In the rows, 128 means zero.
These are runs of 6 systems, one row a step. Runs of the same system follow the same rule from any start.
path 1, z_539, 11 rows:
[[ 69 178  96 127 139 155 129 110 125 147  85 136 183 151 116  89 106 106]
 [117 133 111 134 158 134 107  98 168 125 183 146  81  57 108 121 140 152]
 [163 123 116 105  88  77 129 107 147  87 114 126 105 161 196 162 105 135]
 [165 113 129  89 148 166 117 169 111 135 112  84 166 126  85 157 120  80]
 [ 97 154 174 139 147 126 171 129 104 115 141 133 133 131 131  87 213 140]
 [ 62 144  85 131  94 122 112 115 169 116  85 158 114 135 105  98  84 129]
 [165 104 153 123 154 119  86 112 144 115 193 138  89 106  97 171  95 144]
 [200 130 157 105  99 104 156 129 121 136 108 134 145 184 179 117 141 103]
 [109 100 113 139 137 163 130 193 107 151  85 106 133 102  78 101 147  90]
 [ 60 139 175 179 124 118 130 107 110 108 164 127 110 138 128 118 149 188]
 [133 140  93 116  90 134 120  88 166 156 123 178 147 152 121 134  52 132]]
path 2, z_821 (11 x 18):
[[120  92 177 143 113  64 128 160 116 116 114 111 104 154 179 150  84 133]
 [148 135 154 140 141 205 102 133 125 161 108 120 188 157 104  99  96 143]
 [141 141 133 188 113 117 164 127 108 151 159 167 114  92 111 113 197 132]
 [ 73 102  77 157 103  99 126 121 125 138 109 109 100 137 171 127  68 124]
 [145 119 152 104 164 166  73 121 127 169 169 107 149 103 116 165 101 160]
 [172 148 133 132 103 110 183 131 116 139 114 153 169 120 184 144 189 139]
 [ 81 120  58 157 168 146 139 151 109 104  83 103 134 110 123 115 109  92]
 [106 156 154 123 152 135  88  76 121 109 197  84 107 124 127 139 151 165]
 [160 139  80  75  73 133 164  94 169 127 118 155 149 132 154 147 133 138]
 [132 100 110  96 188 106 129 181 105 112 108 137 116  99 105 159 128  70]
 [106 169 195 117 135 113 115 117 128  88 123  73 137 168 159  94 148 137]]
path 3, z_821 (11 x 18):
[[193 147 132 129 134 122 144  96 130 154 188  79 146 104 168 151 127 102]
 [124  86  83  85 125 160 169 154 109 144  96 101 133 130 164 119 180 123]
 [ 55 163 124 115 136 120  98 144 101 101 112 103 145 103  86 172 163 130]
 [105 167 140 111 150 116 166  73 171  74 157 144 153 132 151 132 104 155]
 [192 128  69  89 163 136  98 107 147 112 111 171  98 135 136 111 132  99]
 [167 128 154 113 105  94 120 161 130 102 132  57  95 114 115 139 151  71]
 [ 92  94 163  92 103 167 170 141 133  99 115 107 142 186 103 114 132 152]
 [ 97 161 134 118 128 121 104 118 121 136 122 211 135 143  54 124 146 124]
 [131 138 160 151 126  60 140 124 180 121 135 154  95 108 153  99  76 104]
 [182  72 139 136 135 170  80 147 140 136 108 118  97 156 144 100  89 152]
 [171 132 165 167  74 139 126 151  85 158 142 115 150 137  80 151 168 118]]
path 4, z_539, 11 rows:
[[171 136 143 166 149 138 159 123  72 136 163  97 178 142 119 163 126  87]
 [ 86 129 102 114 145 150 169 111 106 182 124 126 138 144 162  63 165 111]
 [ 70 123  91 125 102 126  85 133 159 140 115 126 100  65 128 144 135 181]
 [152 138 148 134 130 107 137 109 147  79 150 131 158 119 153 203  79 165]
 [189 151  99 100 176 152 136 112 107 132 113 136 174 159 141 119 131  71]
 [111 142 108 125 136 128 133 143 126 131 126  80  91  86 128  79 200  97]
 [ 55 113 127 116  86 127 139 121 155  70 120 103 107 141 122 144 114 177]
 [142 148 143  82 140 132  98 104 131 118 149 175 159 148  77 188  97 131]
 [183 152 158 109 160  85 151 135 142 142 133 160 126 115 148  93 152  72]
 [121  94 117 146 124 138 112 170 142 100  72  92  79 133 139  66 133 120]
 [110 124 155 163  82 154 102 117 107  98 159  98 118 153  63 158 133 168]]
path 5, z_8:
[[175 156 107 153 168 126 124 124  89  89 108 136 172 160 123 162 105  81]
 [125 144 128 137 155 147 156  96 119 151 178  70 114 129 131  66 156  86]
 [ 83  98  89  95  63 137 124 130 160 135 103 130  81 123 128 109 152 161]
 [123 123 150 104 119  94  94 155 132 102 127 151 138 113  81 217  94 134]
 [155 157 188 117 186 117 165 114 122 121 143 153 174 159 157 109 120 111]
 [154 139  86 158 137 163 117 133 137 137  86 128 111 117 138  44 166 109]
 [114  94 120 169  73 114 112 137 131  96 153  82  64 114  96 151 126 139]
 [113 107 156  81 107 130 143 105 117 149 158 150 153 191 114 169  82 141]
 [146 153 143 104 164 123 121 148 126 194 115 185 164  90 121 111 154 101]
 [116 128 148 186 141  99 132 164 142  93  94 104 105  93 178  90 137 144]
 [142 107 102 163 116 185  97 100 115  88 132  96 127 173 117 140  89 165]]
path 6, z_93, 11 rows:
[[120 104 103 112  95 131  93  87 124 148 175 122 107 141 121 190  87 162]
 [169 129 158  79 130 117 163 133 112 180 148 149 183 126 151 172 140 111]
 [112 126 123 131 181 130 150 183 116 132  68 119 158  94 158  93 155 101]
 [ 83 158 103 180 136 146  87 111 137  73 119  80 113 106 130 113 130 169]
 [147 146  84 127  88 139 145  51 148 109 178 145 125 148 123 157 110 147]
 [158 106 107  55 141  95 156 131 118 160 147 151 118 130 133 155 134  61]
 [104 124 181  80 149 111 121 185 134 121  89  77 133 110 148 112 154 115]
 [105 153 139 157 124 174 120 132 150  59  92 131 159 130  98 112 138 184]
 [148 163  92 176 123 112 130  70 127  96 160 184 108 148  91 131 115 107]
 [149 102 134  91 118  88 136 111 144 169 162 117  74 150 148 100  98  69]
 [136  78 173  70 109 151 107 188 136 148 103 102 120 126 119 131 156 152]]
path 7, z_740, 11 rows:
[[152 126 138 125 140 153  43 134 112 149 146 119 133  98 108 183 134 173]
 [168 142 136 151 103 104 205 113 131 127 142 135 178 128 181 158 122 128]
 [ 99  99  60 110 192 163 132 143  99 138  92 121 131 130 141 101 126  99]
 [112 176 149 136 117 119  84 100 123 118 165  63 116  98 136 141 179 154]
 [115 118  97  93  89 136 179 103 182  96 119 154 149 132 146 154  90 159]
 [150 128 105  80 196 114  95 137  91 122 126 157 122 125 108 165 143  81]
 [141 184 174 132 114 100 147 110 154 110 128  71 139 132 166  82 145  99]
 [111  87  92 106 116 185 139 141 167  83  98 143 105 130  85 101 132 157]
 [129 151 145 136 114  78  95 116  89 110 164 152  98 142  75 184 151 106]
 [120 133 168 104 119 108 170 117 172 155 131 135 145 155 149  82  63  94]
 [155  91 136 117 154 164  85 174 131 143  94 162 100 108 101  91 172 147]]
path 8, z_730, 11 rows:
[[165 143 119  99  80 169  82 100 178 159 143 104 118 125  88 100 111 121]
 [160  81 160 104 103  93 171 165 136 121 150 170 101 105 104 171 159 128]
 [100 122 163 133 141 105 111 166  89 128  69 139 147 189 127 117  91  99]
 [134 153 165 181 146 177 107 119 150 162 149 123 145  98 101  65 131 153]
 [155  98  87 172  80 106 149 109 135 121 137 180  78 126 152 134 139 158]
 [130  96 108 121 127 118  98 146  90 171 134  96 131 139 117 178  67  82]
 [129 125 197 111 147 146 144 135 112 185 156 111 166 120 165 118 164 164]
 [101 140  75 156 101 137 149 144 128 121  58 173 152 111 148 120 157 158]
 [ 95 138  98 180 174 117 105 114 108 103 162 101 116  91 109 165  89 117]
 [156 139 128  92 132 130 136  59 134 138 169 107 131 167 201 125 118 146]
 [149 124  71  67 107 152 142 157 141 147  89 121 148  91 115 146 174 101]]
path 9, z_740:
[[ 92 143  73  98 112 147 122 124 130 104 113 122  97 108  81 111 203 120]
 [ 77 151 149 108 103  61 119 114 157  77 147 125  98 117 106 168 104 126]
 [156 125 165  65 159 130 114 117 163 116 121 180 140 171 121 116  82 124]
 [208 149 142 139 129 124 118 152 131 130 111 149 120 119  99  90 177  77]
 [104 102 146 180  93 116 167 158 134  89 116  89  88 142 106  87 121 104]
 [ 75  99 153 126 115 155  91 118 106 147 149 151 107 176  65 123 110 161]
 [144 149 164 138  94  92 124 123 139 202 154 189 141 103 114 140 120 126]
 [149  80 140 161 153 110 143 181 139 151  85 148 125 105 179 102  85 121]
 [152 116 144 188 144 176  83 143  76 128 117  81 139 146 132 122 143 157]
 [112 133 104 177  80 161 181  90 112 156 171 112 157 125 121 140 137 151]
 [ 73  91  70  98 148 110 134 125 107 176 135 158 111 101 162 157 117 133]]
path 10, z_93 (11 x 18):
[[128 156 126 131 175  98 113 122 106 156 111 103 169 130 192 138  75  90]
 [148 129 106 126 162 194 128 117 147 136 139  74 138  85 153  86 160 152]
 [119 132  58 139  82 118 143 118 110  84 114 124 114 116 136 178 185 149]
 [ 85 145 113  90 145 102 150 102 129 110 154 104 152 138 115 178  68  82]
 [131 150 151  51 182 141 126 105 151 132 142 139 136 129 151  92 166 132]
 [156 153 104 118  96 112 118 162 169  76  60 137 118  97 126 119 165 120]
 [125 113 139 154 145 125 139 124 136  40 150 102 104 145  85 149  84 113]
 [136 150 154  94 116 139 125  75 113 136 158 142 121 212 109  92 148 117]
 [130 119 140  98  83 109 143 170 169 170 107 168 107  94  80 101 148  91]
 [110  78 186 151 149  97 110 179 130  90 110 144  93 127 131 141  98 163]
 [162 155 166 170 115 163  81 103 114 138 117 131 168 190 118 108  93 148]]
path 11, z_730, 11 rows:
[[ 78  81 122 121 130 126 181 125 158 117 119 165 125 150 152 116  64 153]
 [159 156 113 118 167 139  28 121 105 149 119 145 124 119 111 140 140 129]
 [170 143 162 162  88  94 196 131 153 126 149  97 145 100 166 127 134 113]
 [104  60  78 114 157 179 142 149  99 116  97 139 118 165 122 120 118 138]
 [104 191 157 139 106 108  71 107  98 154 157 101 130 115  97 149 168 126]
 [113 114 130 113 113 116 203 115 189 126 134 158 147 111 163 117  81 146]
 [151 113  87 109 186 142  60 148  96 110  94 150 107 128 122 144 142 119]
 [148 174 177 165  88 103 149 117 130 120 155  57 149 123 143 125 141 104]
 [102  71  91 101 134 185 185 124 142 119 122 158 128 153 118 102 118 154]
 [111 169 121 117 124  87  48 125  96 138 129 143  99 117  89 158 169 111]
 [129 132 177 129 114 100 181 127 187 122 140 108 156 113 164 119  63 124]]
path 12, z_8, 11 rows:
[[114 148 126 120 169 156 144  77  89 164 174 114 181 166 139 137 104 117]
 [113 147  83 106 133 131 135 116 148 179 126 140 124  66 160  96 179 130]
 [100 108 100 126 115  94 112 160 145  74  91  94 103  89 162 176 113 153]
 [145 144 142  97 161 161 122  95 108  80 150 100 177 169 118 179 109 136]
 [144 182 101 103 137 136 175  93 135 141 144 147 153 118 117  93 186  86]
 [ 84 111  91 112 120  91 126 157 157  98  90 109  67  98 131 100 132  97]
 [128 117 171  87 124 138  75 127 145  75 135 100 110 162  98 161 102 162]
 [183 161 160 109 113 138 169 108 144 125 143 183 175 152  93 126 152 113]
 [125 119 113 153 147  94 154 162 120 137  95 157  93 122 119  70 138  57]
 [104 103 172 143 117 135  66 142 137 119 128  76  74 150 118  93 104 151]
 [165 116 161 135  71 165 136 110 148 139 153 167 155 150  90 151 118 181]]

Which system made each of these runs?
path 13:
[[135 130  95  79 192 118  88 107 116 127 145  78 105 117 171 138 120  95]
 [158 150 138  69 100 150 130 131 157 102 121  68 149 109 144 141 183 143]]

z_821
path 14, 2 rows:
[[122 124  68  50 119 111 126 130 161 128  85 139 137 120 161 159  98 109]
 [152 137 162 105 184 129  99 160 127  91 134  89 139  78 121 164 159 130]]

z_539
path 15:
[[183 112 178  72 125 144 132 176 146 167 106 108 146 116 136 107 160 111]
 [106 113 157 174 105 133 159 187 110  89  78 140 133 128 101 114 175 150]]

z_730
path 16 (2 x 18):
[[124  87 207 114 153 119 143 173 108 142 150 155 104 143  84 114 153 115]
 [110 147 167 166  86 116 104 142 136 148  76 165 130 167 127  70 114 140]]

z_730
path 17 (2 x 18):
[[152 162 174 129 132 144 120  93 128 124 152 194 138 167  88 101 167 149]
 [149 132  94 164  93  94 144 135 162 148 112 165  96 106 111  91 102  71]]

z_740
path 18 (2 x 18):
[[119 117 111 168 129 115 152 179 116  60  87 111 117 111  90 140 141  90]
 [ 86 137 163 132 146 140 118  79 111  96 174  98 115 195 110 111 101 137]]

z_821
path 19 (2 x 18):
[[129 131 179  58 129 106 128 133 171  98 107 103 119 157 173  97 125 131]
 [162 148 128 112 116 169 107 155 148  85  85 152 147 127  54 125 164 127]]

z_740
path 20:
[[160 141 125 106  77 160  99  94 187 171 149 102 126 101 139 108 116 158]
 [167  81  97 129 114 116 181 161 119  98 121 159 128 101 136 193 156 138]]

z_539
path 21:
[[221  95 115 139 158 181 141 142 133 103 142 128 136 110 108 147 133 124]
 [127 133 127 135 103 103 156 128  60 128 130  96 115 180 136 125 187  81]]

z_821
path 22 (2 x 18):
[[134 128 111  86  81 116  69  97 131 133 143  91  79 142 159 147 156 158]
 [153 117 140  85  89 136 178 154 152 124 126 126 182 113 100 192 115 121]]

z_93
path 23 (2 x 18):
[[125 102 113  83  94  67 163 112 130 145 160 129 107 136 155 183 100  95]
 [135  98 165  59 170 140 107 178 121 160  95 114 159 125 151 139 122 128]]

z_539
path 24, 2 rows:
[[203 138 157 116 120 135 131 105 136  94 185 145 121 124  91 165 169 138]
 [129 130 120 104 112  81 176 151 110 125  84 140 129 170 140 107 134  52]]

z_539
path 25 (2 x 18):
[[ 87 126 119 134 101 134 145 115 138 198 118 191 145 151 111  92  87 123]
 [147  91 130 159 154 110  86 142 134 173 149 165  86  70 143 140 112 157]]

z_539
path 26:
[[192 138 131 107 129 151 128  74 118 120 175  83 118 178 154 112 144 111]
 [122 109 104  69  67 144 172 150 139 152 115 118 127 125  92 123 175  97]]

z_730
path 27 (2 x 18):
[[ 88 154 130 101 164  78 115 120 105 110 104 156 118 135 196 131 171 151]
 [145 179 104 122 132 152  83 110 181  93  99  93 163 106 121 126  78 122]]

z_740
path 28, 2 rows:
[[147 140  57 160 134 166 137 117  85 144 137  81 159 110 118 153 139  91]
 [ 71 116 123 102 133 115 175 100 106 143 184  89 111 122 162 138 166 139]]

z_730
path 29 (2 x 18):
[[141 149 112 140 123 170  89  95  98 129 182  74 138 117  97 171 155 151]
 [107 126  98  93  91 101 208  95 147 138 151 143 142 123 168 154 131 128]]

z_740
